One vector is turned by the same rotation once a step. Each row is the vector after some number of steps, and that number follows the row.
The counts run from 0 to 296.
[137 143 127 147 171 124 130 116  94  97 107  92  82 127 116 158 138 104
 129 124 166 104 162 117 136 113 103  85  85 138 148 127 103  97 153 110
 138 166 150 103  76  68 122 118] => 61
[172 147 139 110 144 131 129 105 113 115 105 112  80  87 158 167 127  96
 149 129 147 101 124 123 125 146 100 153 143 119 166 120 117 191 165 110
 145 155 181  87 133 122 109  95] => 36
[118 134 102 128 140 151 105 127  99 119 102  96  60  75 139 143 114  76
 140 125 134 125 143 133 110 105 111  98  88 139 166 127 109 129 121 115
 142 135 126 117  56  87 140 120] => 14
[164 160 121 128 133 128 148 110  87 105 131  97 120 120 133 172 105  83
 149 128 142 128 151 149 160 134  75 117 119 120 174 118  73  96 194 122
 107 145 132 106 132 100 100 118] => 233
[153 168 140 120 149 114 141 123 113  88 123 115 115  74 127 174 108  81
 132 126 160 120 131 128 130 131  74 119 113 128 169  95  88 119 183 102
 131 143 162 116 159 105  98 100] => 231
[160 154 145 127 156 104 110 119 112 101  93 146  86  56 157 176  99 126
 152 121 148  96 125 142 136 108  62 122 113 125 155 101  97 130 121 138
 114 148 146 111 142 145 104 115] => 278
[143 151 154  98 116 153  79 115 103 104 106 130  83 106 161 165 102  84
 138 117 121 116 152 130 133 128 109 121  91 117 156 102  86 144 148 111
 166 162 149 107 105  78 125  95] => 138
[140 140 128 156 170 110 138 106 120 101 103 137  87  62 165 156  73  89
 157 144 133 133 113 151 113 148  92 126 135 101 170 130 120 147 150 151
 129 151  99  99 146 160 103 125] => 2
[146 155 112 157 187 115 124 138 104 104 115 133  77  80 178 157  77 118
 156 128 153 141 124 138 122 126  65 119 107 100 135 139  78 117 119 156
 107 130 124  98 124 147 141 146] => 99
[163 139 157 125 135 163 148 129  92  90 125 125  80  80 133 168 134 103
 161 119 147 146 173 114 114 122  76 104 111 147 133  99 100 104 137 111
 128 166 127 112 119  98  93 130] => 184
[135 158  99 108 146 130  89 130 109 111 102  96  54  59 137 146 113  82
 133 113 148 106 127 129 112 120 108 108  97 136 163 130 115 130 117 106
 147 125 145 109  63  93 143 122] => 15
[143 149 127 139 189  99 100 128 133  90  83 147  83  65 155 162  93  92
 131 143 140 112 106 142 103 149 106 122 110 105 154 142 120 151 118 134
 164 157 126  82 129 145 127 123] => 0
[166 152  94 140 175  77 135 139 107  94 112 104  92  77 169 163  90 100
 121 126 164 111  89 109 131 151  77 130 134 118 157 130 113 107 144 101
 110 130 128 109 114 139 117 145] => 196
[136 172 102 137 183 142  94 100 110  87 107  99  94  79 165 124  92 101
 154 131 129 135 139 131 124 132 106 125  90  92 150 124 116 138 133 179
 137 139 108 118  97 144 150 160] => 48
[150 116  94 114 136 146 128 145  86 111 103 127  93  89 204 151 102  97
 144 124 133 121 113 100 131 159  62 164 131  90 173 116 129 126 113 134
  93 144 118 120 100 153 136 147] => 295
[151 127 121 138 161 113 157 178 101  96 112 135 101 109 167 178 134 107
 112 162 164 126 122 105 128 145  47 108  97 100 140 104 107  90 140 109
 113 154 148 109 131 112 104 137] => 200
[155 132 138 132 150 135 142 139 119  84 105 106 115 118 147 163 163  90
 113 180 136 110 147 100 139 150  74 106  92 102 159  91 154 111 155 143
 144 186 139 126 112  98  84 140] => 251
[155 136 101 128 173 103 130  91 102 101  84  77 107  99 119 161 138  97
 135 123 157  64 127 129 146 136 116 133 131 123 186 156 138 139 158 112
 120 160 156  96  85 114 117 118] => 160
[142 137 152 154 157 118 157 139 130  93 115 136  83  57 146 163  98  86
 141 145 149 147 129 132  99 144  81 105 121 128 153  97 117 130 160 118
 151 158 125 108 162 131  78 112] => 4
[115 101 113 139 149 150 144 109 109 128  84 113  63  79 146 152 118  80
 154 149 131 101 126 135 103 129 105 124 118 111 185 142 134 176 134 123
 144 151 146  87  99 111 120  87] => 209
[172 145 121 120 128 173 129 130  85 102 144 109  92 128 183 156 122  67
 142 156 124 166 158 113 134 176  94 137 116  96 148 126 118 110 155 144
 140 152 100 102 100 111 118 162] => 218
[162 137 112 130 156 124 150 173  95 106 113 133 113 113 159 188 140 103
 122 167 160 114 129 123 146 143  49 117 102  99 140 127 100  87 135 135
 103 148 150  94 127 123 107 143] => 201
[166 135 122 114 146 119 132 111 113 119 104 105  60  73 151 165 127  84
 146 141 150  99 114 130 106 149 114 144 143 133 169 148 126 181 146 110
 147 141 167  78 114 128 108 108] => 211
[137 131 122 145 142 134 147  97  81 103 113  85 119 132 122 163 116  89
 152 131 141 117 165 136 163 123  85  94  96 120 169 124 102  80 176 122
 115 165 112 117  97  85 102 124] => 59
[117 112 108 125 141 149 125  97  92 106  75  96 117 100 130 148 124  85
 136 133 125  77 150 130 143 117  94 114  95 104 204 120 141 120 146 139
 111 175 129 125  81 101 116 105] => 157
[153 154 119 141 181 117 118 114  94 108 107  84  78 128 121 167 135 118
 141 128 162  95 155 132 143 111 100 101  91 130 142 147  94 108 149 123
 125 149 153  89  72  88 136 135] => 62
[135 146  97 131 163 129 124 121 114  88  99 114 146 109 155 156 113  57
 120 163 120 109 121 141 132 175 108 127 110  67 196 152 138 122 164 148
 139 159 112  91 114 126 128 135] => 125
[130 150 119 161 206 109 122 147 119  83 116 122  63  91 165 142  91 103
 130 132 162 146 130 113  98 133  96  96  92 114 124 132  94 111 122 114
 145 145 127 100 106 115 146 143] => 97
[147 128  84 148 166 140 144 117  85 124 114  73  52 102 165 144 130 105
 162 130 151 130 140 106 115 128  95 126 125 122 150 147 131 120 117 131
 106 130 111 108  59 124 131 163] => 290
[180 131 129 132 163 144 153 113  78 103 126  95  83 143 193 164 113 126
 153 121 160 127 146  94 150 162  83 157 137 103 136 143 111 127 156 130
 105 152 140  93 107 121 123 151] => 166
[159 133 126 144 184 126 132 138 120  83  95 117 111 109 129 172 165 101
 124 177 147 102 145 116 121 156  98  98  96 111 146 140 153 112 126 153
 148 183 130  85 104 115  96 152] => 77
[159 126 102 142 174 116 152  82  91 104  99  61  95 115 137 151 123  94
 151 119 155  90 132 118 143 140 112 140 141 119 190 154 137 134 168 118
 112 151 140  99  85 126 115 121] => 161
[153 148  95 134 157  99  99  94 110 128  95  94  55 102 195 143  94 107
 147 132 135  99 108 123 147 120  88 147 115 101 156 128 117 159 134 147
 125 121 142 120  87 132 136 133] => 243
[137 130 100 141 146 106 118 101 113 128  96  95  55  97 205 133  84 105
 150 140 131 109 106 106 144 127  78 144 118  94 167 101 129 157 141 142
 124 134 132 139  96 132 122 125] => 244
[165 128 131 118 155 174 133  97  80 100 103 120  94  59 151 155 118 114
 181 101 146 122 157 131 113 136  94 157 135 115 169 138 123 159 127 146
  97 150 131  96 119 158 130 130] => 84
